In the rows, zero is written as 128.
One turn sends every row of this set to another row. A few are shown first. Where does it send the rows asked after them?
soz: [141 105 124 107 127 117 128 140 136 120 127 129 132 129 139 133 129  97
 114 151 147 130 106 159 140 132 149 136 126 103 165  99 137 115 113 125
 109  81 126  74 145 116 115 152 114 125 139 141 110 136 134  93 130 150
  94]
nanes: [157  88 116 165 147 115 121  82 100 146 102 146 137 116 126 103 149 118
 107 155 123 125 145 141 126 120 139 116 132 120  98  98 114 145 110 118
 108 106 115 127 151  92 148 128  95 157 113 127 125 151 140 138 152 141
 124]
gupu: [123 141 118 100 135 128 135 127 107 132 107 126 118 139 150 155 158 129
 136 138 128 136 111 132 143 124 124 147 140 155 135 137 106 150 122 100
 161 150 123 144 146 145 126 131 135 124 117 107 127 153 125 144 143 115
 137]
bebul: [148  85 105 175 129 119 130  96 112 140 100 140 144 117 124 114 148 119
 117 145 125 123 147 153 129 123 150 105 129 124  89  94 113 142 106 103
 109 114 137 148 136  90 140 131 117 162 123 143 121 133 139 135 152 138
 131]
kat: [153 108 120 105 119 116 134 137 158 114 129 136 125 128 115 135 133 101
 115 143 157 123 105 151 135 127 141 144 112 120 170 112 136  96 122 121
 111  82 124  79 134 135 141 137 138 114 131 148 129 133 116 108 144 141
  97]
rutov: [159 114 143 112 117 114 118 132 151 115 137 124 111 136 127 118 139 110
 112 135 139 122  95 150 144 113 164 132 113 117 145 100 123  94 104 133
 101 102 125  88 160 130 112 145 131 108 140 129 121 137 125 104 136 137
 100]
Balu: [147 105 129 112 108 126 117 123 127 103 139 141 122 131 117 129 136 118
 101 142 142 122  88 146 136 128 154 132 120 116 144  96 132 115 112 135
 105  87 113  87 150 130 116 149 123 101 148 131 125 131 139 103 152 160
  91]
fekol: [161  95 109 170 117 120 144  92  87 145 108 131 132 119 118 117 146 121
 116 151 121 119 138 166 124 118 148 105 144 127 104 101 124 141 110 110
 109 109 135 138 145  90 143 122 114 167 104 126 132 139 152 136 146 141
 134]
feg: [145 101 124 102 115 122 128 138 138 107 137 135 116 124 133 144 130 106
 108 143 156 124 103 154 146 131 162 144 100 110 160  94 135  90 110 138
 132 102 124  96 121 132 118 115 118 109 125 121 136 135 134 100 141 145
 103]
rasup: [154 103  99 158 130 107 140  81 119 148  98 132 139 111 125 104 150 120
 114 136 106 120 154 153 128 111 146 112 130 123 100  99 118 126 107 104
 108 112 118 138 131  97 164 131 115 186 126 131 124 137 133 129 154 128
 126]
tet: [129 142 113  95 123 104 109 124 114 111  79 130 134 118 101 111  94 125
 127 140 115 134 122 150 122 118 114 167 114 132 114 102 128 107 131 126
 127 118 119 132 131 125 126 125 121 151  93 128 108 116 111 147 156 161
 114]
zutel: [148  94  97 144 113 131 132  78 114 152 103 132 144 112 124 115 149 124
 101 149 112 132 137 159 113 131 153 107 137  94 122 105 112 123 119 120
 115 119 119 129 153  97 167 123  96 178 128 140 123 134 145 119 144 138
 134]
fatez: [116 136 124  92 130 128 144 116 113 138 102 106 130 124 128 150 148 148
 138 129 140 132 122 135 121 121 119 150 141 134 128 140 122 142 138 116
 157 145 125 147 145 143 104 136 137 125 106 110 140 138 117 138 146 104
 144]
buzi: [143 104 139 106 116 124 130 134 145 100 136 127 123 130 123 134 129 111
 101 146 160 141 106 136 129 125 138 139 114 105 168  85 139 112 105 129
  98  99 116  87 136 130 125 143 128 119 139 131 126 123 127 101 134 147
 103]
zedig: [130  94 102 161 122 120 135  79 103 130 100 130 127 109 108 119 145 115
 118 129 112 121 137 143 126 126 133 128 129 121 103 109 114 110 100 103
 113 106 130 143 139  86 146 133 114 186 112 154 122 153 145 125 153 141
 141]
bobif: [126 140  95  91 123 113 144 117  97 128  90 129 120 122 155 145 136 140
 146 131 137 138 130 140 114  96 118 128 149 132 124 137 110 147 135 114
 158 127 107 142 129 142 103 133 140 126 114 118 127 132 123 134 149 117
 142]
kedo: [122 142 101 102 125 110 133 122  92 139 111 126 111 129 135 147 152 129
 139 139 133 144 114 135 145 107 119 152 127 144 120 149 116 149 125 112
 142 138 120 153 162 146 125 132 153 119 111 109 151 146 126 139 138 122
 140]
gika: [120 144 124  94 155 134 137 119 112 123 103 119 126 121 139 144 155 147
 150 143 116 124 118 126 128 121 129 137 146 149 137 147 117 123 124 114
 150 135 114 135 133 143 113 147 144 134 115 105 146 138 112 130 127 114
 153]
loter: [140 110 127 100 123 115 122 142 150 106 137 130 125 139 144 123 123 104
 103 154 162 125  99 152 142 126 138 134 118 125 135 107 143 100 114 142
 103 106 106  81 136 125 123 129 123 119 141 139 132 119 148 101 119 135
 108]
pem: [146  97  95 156 113 130 133  82 105 145 106 121 137  94 115 119 138 114
 111 145 119 124 145 147 116 119 146 125 129 124 108  84 115 137 118 113
 103 105 128 133 133  83 159 137 109 175 106 135 123 149 143 125 158 125
 133]
gel: [114 155 114 109 125 119 142 120 118 129 100 115 119 116 134 162 160 135
 139 142 136 135 130 145 127 132 131 144 155 128 140 150 105 136 126 105
 161 140 127 135 141 141 110 130 145 109 131 110 145 145 124 130 130 113
 128]
Sir: [145 115 131 108 134 109 113 140 133 102 132 136 125 113 128 128 126 121
 107 155 151 115  96 137 133 125 121 126  96 115 158  94 147 101 109 133
 112 100 129  89 141 118 132 143 126 121 147 151 126 132 136  98 132 143
  95]
sipi: [123 129 117  88 135 127 132 123 100 124 101 119 112 139 145 142 152 124
 138 140 132 117 107 150 130 115 120 146 145 133 138 143 102 149 131 114
 138 151 125 150 149 153 114 134 137 120 122 101 142 143 126 149 140 105
 129]
Dupu: [125 147 107  89 147 114 126 121 116 122 101 114 123 132 142 142 153 131
 131 136 134 125 126 130 140 114 118 145 134 140 117 146 124 144 138 114
 170 141 116 148 129 135 120 134 141 115 119 108 126 145 109 134 142 117
 139]
siz: [108 145 111  97 134 115 124 125 127 132 108 129 119 109 130 144 148 132
 135 136 134 150 124 140 117 112 113 137 158 151 129 150 125 144 141 103
 153 140 113 145 129 143 117 127 128 130 108 116 142 143 117 147 129 117
 136]
mafe: [143 103  88 161 117 118 138  78 123 139 100 146 125 107 122 105 154 102
 110 159 126 116 131 152 107 129 142 126 128 133  98 101 116 122 112 113
 106 121 112 136 140 104 149 125 100 174 110 150 124 141 147 116 166 141
 125]
bager: [163 145 127 146 133 120 122 122 124 103  95 117 128 106  95 134 125 121
 109 129 129 149 112 147 133 149 145 160 125 118 124  99 124  79 134 108
 127 113 104 122 127 138 145 110 138 152 135 111 149 117 105 137 142 146
 135]
fuze: [133  89  96 153 121 109 137  87 100 151 105 143 140  90 123 121 153 120
 124 144 108 123 155 162 119 140 143 136 132 126 109  97 108 143 115 123
 110 108 123 142 132  92 135 121 116 175 114 143 119 135 150 133 143 137
 116]
temis: [149  85 100 150 122 122 131  86 117 130 112 133 153 102 113 101 143 125
 113 146 126 123 155 147 141 128 152 125 152 118 100  98 114 124 132 112
 115 112 125 131 139  94 155 130 107 186 109 150 117 144 133 122 137 130
 117]
fubu: [150 117 140  97 120 105 124 138 147 107 140 134 134 131 122 131 135  96
  97 135 143 139 100 144 146 126 151 133  98 119 151 106 150 101 101 128
 116  98 115  94 147 128 134 135 124 130 136 139 125 128 131  94 144 163
 100]
lala: [108 152 114 116 126 118 149 105 110 125  93 128 131 138 142 133 150 138
 149 135 144 123 119 144 135 119 130 139 149 147 125 145 122 132 146 125
 163 133 106 135 146 150 126 135 144 129 109 105 143 146 123 126 140 110
 147]
duk: [146 107 133  99 115 118 117 129 145 126 130 134 134 130 127 132 135 109
 116 130 147 117  82 143 142 126 152 128 116 117 143  93 141 115  93 133
 109  90 126  83 155 135 133 143 135 116 146 132 122 126 130 103 133 154
  89]
Vam: [168 154 102 126 133 134 104 144 119 124  82  96 132 130 117 116 121 125
 104 166 122 134 128 150 132 106 123 150 149 117 128  99 131 108 125 127
 138 101 119 119 143 127 159 149  95 173 130 136 127 127 109 133 135 131
 131]

gika -> Sir
pem -> fatez
fubu -> rasup
Where do these go?
soz -> fuze
kat -> temis
bebul -> gupu
kedo -> rutov
fekol -> sipi
Vam -> tet
lala -> loter
feg -> zutel

One turn sends every row of this set to another row. A few are shown first. Where does it send the rows asked after them?
Rolan: [117 125 109 111 116 123 181 147 114 140  77 128 132 117  86 123 114 161
 125 125 128 120 145]
Somus: [125 125 115 123 127 128 172 134 121 113 178 114 141 101  97 128 117 164
 143 114 136 130 109]
Zelu: [135 129 146 105 127 131 156 145 142 105 114 123 132 119 145  97 138 159
 108 109 161 148  94]
badar: [133 123 118 147 103 137 166 129 147 117 139 149 161 126 118 133 100 147
 136 130 132 152 116]
bos: [ 62 125 116 113 112 144 165 138 129 141 104 123 147 107 155 129 122 154
 135 129 133 100 107]
gopok: [161 118 116 110 114 126 120 149 127 134 129 105 144 111  89 128 129 150
 133 119 143 133 127]
Gebe: [156 121 126 111 115 141 136 147 132 126 138  96 150 119  87 139 127 156
 142 122 145 137 129]
Puvu: [112 109 109 100 133 111 154 131 126 103 121 120 125 112 154 121 136 136
  90 101 157 124  99]
deni: [149 124 110 148 120 132 167 129 130 111 135 144 143 123 106 115 103 142
  95 113 138 143 107]
keb: [107 127 116 111 109 135 152 130 137 130  97 142 166  94  69 114 115 157
 121 117 140 106 105]
tuzo: [142 116 128 110 124 164 151 140 132 132 129 110 100 112 134 112 139 156
 101 106 151 125  81]
samu: [127 114 113 131 119 161 195 132 132 125 155 119 154  99  86 123 112 160
 137 109 133 116 111]
podog: [113 131 124 108 119 137 186 144 124 134  79 126 136 123  78 131 114 166
 129 124 133 124 139]
big: [114 128 121 104 116 128 168 146 127 143  71 137 137 115  81 123 117 162
 131 126 133 125 135]
bur: [134 101  88 133 114 129 167 135 122 142 142 134 144  79  98 103 114 147
 128 108 125 110 113]
guzin: [149 123 151 114 143 146 167 134 144 140 100 109 121 120 133 135 138 138
 112 128 153 127  81]
Zuti: [136 109 124 131 124 135 185 138 130 144 114  95 127 125 161 150 128 139
 140 140 134 122 113]
vosu: [135 123  99 120 121 112 144 135 116 121 162 136 150  84 112 115 110 159
 139 111 126 122 113]
monab: [ 66 124 119 113 131 138 173 138 122 141 107 109 118 107 132 117 135 147
 101 120 146 103  90]
Kevi: [100 112  88 126  97 119 169 137 116 135 110 126 159  96  89 119 111 154
 129 126 125 102 130]
kem: [102 122 108 118 117 127 176 124 110 143  79  82 133 120 145 138 112 154
 120 113 132 108 124]
Zeli: [117 103 118 120 101 154 158 143 136 146 141 103 111 115 160 131 138 158
 151 130 138 133 104]
rane: [126 113 122 120 116 147 155 133 152 145 136 146 158  82  84 111 124 154
 145 113 138 123  93]
Pas: [109 120 119 100 123 139 170 128 135  86 127 120 157 125 168 144 120 150
 119 106 150 122 115]
zoli: [133 133 129 111 131 128 142 132 135 118 159 139 149  90  91 118 120 163
 138 110 142 132  92]
fub: [162 118 109 116 113 134 139 149 117 124 136  93 147 117  95 134 121 153
 133 117 137 128 138]
rufa: [106 130 125 103 120 127 138 122 129 153  59 110 142 108 138 125 118 154
 118 110 139 113 103]
ros: [115 116 132 120 114 122 185 149 133 111 136  99 125 128 157 115 138 159
 134 128 153 152 114]
Tiz: [ 93 134 126  99 140 172 151 124 115 140 109 111 138 114 133 139 117 152
  95  97 154 101 101]
sabu: [ 82 125 116 101 119 159 134 127 121 154 106 121 153 106 155 145 114 150
 131 113 143 106 115]
Kazup: [162 120 122 118 128 136 150 136 130 137  89 129 146 109 168 131 115 138
 120 124 131 111 106]
rop: [127 111 114 150 110 115 160 133 145 135 139 141 130 120 103 119 120 136
 121 132 141 159 101]
Lafud: [148 122 115 110 106 173 141 138 129 122 122 128 141 109 171 122 113 163
 127 108 130 112 107]
Fes: [ 90 109 128  98 120 116 152 132 152 115 126 124 138 118 156 137 144 141
 133 121 161 141  98]
goz: [ 74 115 111 110 128 145 154 131 111 162 119  97 117 110 138 140 130 144
 113 114 153 110 110]
nele: [ 95 119 116 122 110 140 191 133 128 125 119 110 148 110  62 128 121 159
 124 123 142 112 112]
duvot: [136 121 117 116 109 120 154 148 128 107 116 128 150 114 178 102 119 159
 126 116 141 137 123]
tadi: [ 83 138 121 105 129 160 165 133 122 122  97 129 151 106 144 119 114 155
  99 108 139  91  97]
mon: [ 96 135 143 105 125 149 174 118 135 141  76  87 137 126 121 142 122 160
 122 115 149 121 100]

Zuti -> guzin
ros -> Zelu
Where do these go?
monab -> tadi
tuzo -> Lafud
goz -> Tiz
Rolan -> podog
Puvu -> Pas
nele -> keb
mon -> rufa
bur -> samu
Gebe -> gopok
badar -> rop
Somus -> zoli

One turn sends every row of this set to another row. A few are shown first. Where does it send the rows asked after them?
Fik: [105 163 167  91 123 132 110 136 106 153 167 133 125 129 126  83 172 114
 155  88 104 110 150 123]
Tud: [104 162 172  89 112 134 115 144 103 153 163 136 119 127 127  80 168 113
 155  89 103 112 144 120]
Tebo: [115 150 139 144 138 111 102 110 135  79 129 140  83 131 129 133 143 116
 151 121 109 110 168 140]
Gulib: [111 130 144 121 102 115  92 118 143  89 123 166  98 138 109 141 144 112
 146 133 126  85 147 136]
sil: [109 126 140 155 138  99 129 123 143  95 136 163 107 143 117 106 134 115
 134 114 124 132 151 145]
ful: [109 161 168  86 119 138 111 139 106 152 163 135 120 130 121  88 172 110
 151  85 104 114 140 117]
Zavob: [103 154 165  83 115 131 119 144 100 152 163 133 118 133 127  82 165 113
 153  98 101 104 144 123]
lelun: [107 164 169  86 116 137 115 142 105 149 164 133 118 133 126  83 169 110
 156  86 106 108 146 119]
Pumer: [107 160 163  87 115 137 117 143 101 150 164 133 115 130 130  78 164 111
 150  92 105 107 146 122]
Bil: [124 144 137 137 115 127  72 102 141  91 138 156 101 138 130 136 146 114
 147 120 126  94 162 141]
bizez: [104 161 167  82 115 129 112 143 100 148 164 132 119 132 123  84 168 115
 150  98 101 101 146 125]
pokop: [108 142 154 123 114 129  75 108 122  91 116 143  92 134 123 139 144 136
 162 137 105 118 163 123]
mitis: [114 132 143 135 133 112 136 125 150  80 121 156  84 136 104 126 135 116
 138 109 112 122 144 131]
luvuz: [ 95 109 168 135 105 113 112 138 122 107 119 173  99 144 124 102 122 129
 154 140 133 141 148 127]
forol: [124 133 138 125 112 136 114 118 149  84 126 174  85 141 107 131 134 108
 129  95 139 114 134 121]
vubal: [103 158 173  85 112 135 116 142 103 150 161 135 121 131 123  84 170 112
 154  94 104 108 142 123]
Bufo: [130 142 138 138 102 139 101 124 134  84 126 161  76 127 136 128 131 103
 146  98 145 113 150 120]
midun: [107 158 164  89 125 137 112 137 105 151 164 134 127 136 122  84 171 115
 145  89 100 108 141 124]
Vibop: [111 161 163  88 114 136 117 142 103 147 164 133 118 128 128  82 167 108
 146  87 103 113 144 119]
zun: [103 117 149 131  96 105 105 133 137  98 130 178 100 143 121 116 131 108
 149 134 145  93 147 144]
Zir: [122 150 141 144 126 121 121 123 134  76 120 144  66 125 134 124 139 110
 148 112 117 124 161 125]
rupo: [104 115 150 142 136 120  95 111 134 108 135 173 129 153 117 105 128 138
 140 122 119 142 147 130]
dig: [122 119 136 141 122 122 107 114 151  99 142 180 113 150 116 116 133 115
 126 100 142 116 141 135]
banub: [104 136 145 132 130  98 125 122 143  82 119 152  91 140 105 132 143 115
 145 134 103 105 156 142]
padi: [110 161 164  85 121 139 117 136 103 151 163 134 120 132 122  83 168 113
 147  85 101 108 145 116]
vadaf: [ 97 121 150 150 122  91 125 135 135  90 131 166 101 143 122 104 129 112
 149 138 121 115 157 150]
Bal: [104 161 169  83 118 131 111 136 105 150 164 135 121 129 122  88 172 112
 157  95 101 103 144 121]
tofan: [119 147 151 130 119 152  96 113 127  88 116 153  79 129 121 128 133 130
 147 104 122 152 151 103]
naf: [113 131 155 148 112 135  95 124 114  99 123 159  93 133 144 101 123 126
 155 119 139 154 155 116]
kiv: [108 134 154 152 127 126  66  99 123 107 132 154 113 140 140 115 137 136
 154 133 120 134 167 134]
tek: [108 162 167  86 119 136 112 139 107 151 165 139 126 132 120  83 173 113
 152  89 105 112 141 118]
Nepad: [108 157 163  88 123 132 113 136 106 154 167 133 126 129 124  81 168 117
 148  93 104 106 147 128]
Rigaf: [107 162 163  84 118 132 109 137 101 149 164 128 120 132 128  86 172 115
 149  97 100 103 147 130]
Nok: [125 130 137 156 125 121  81 108 141 101 147 170 119 141 138 119 140 114
 136 112 142 109 158 143]
per: [109 141 148 164 124 105 116 130 124  87 134 149  83 128 148 105 133 107
 155 125 132 127 166 144]
sug: [ 99 118 166 112 105 118 105 124 127  93 106 164  94 144 106 132 134 130
 156 143 113 121 145 122]
zubaz: [106 165 169  88 120 135 110 134 104 150 162 133 122 129 127  89 173 114
 154  93  99 109 146 121]
zosig: [119 129 145 148  96 123 104 133 126  99 135 170  90 135 147 107 129 103
 153 121 155 111 157 136]
tivi: [113 127 156 120 130 134 108 112 144  93 121 167 103 149  94 129 133 136
 133 108 111 140 137 111]
mus: [116 141 140 168 141 108 104 111 134  93 142 149 101 134 142 112 138 115
 144 120 120 125 170 147]

Tebo -> per
forol -> Bil
Where do these go?
pokop -> naf

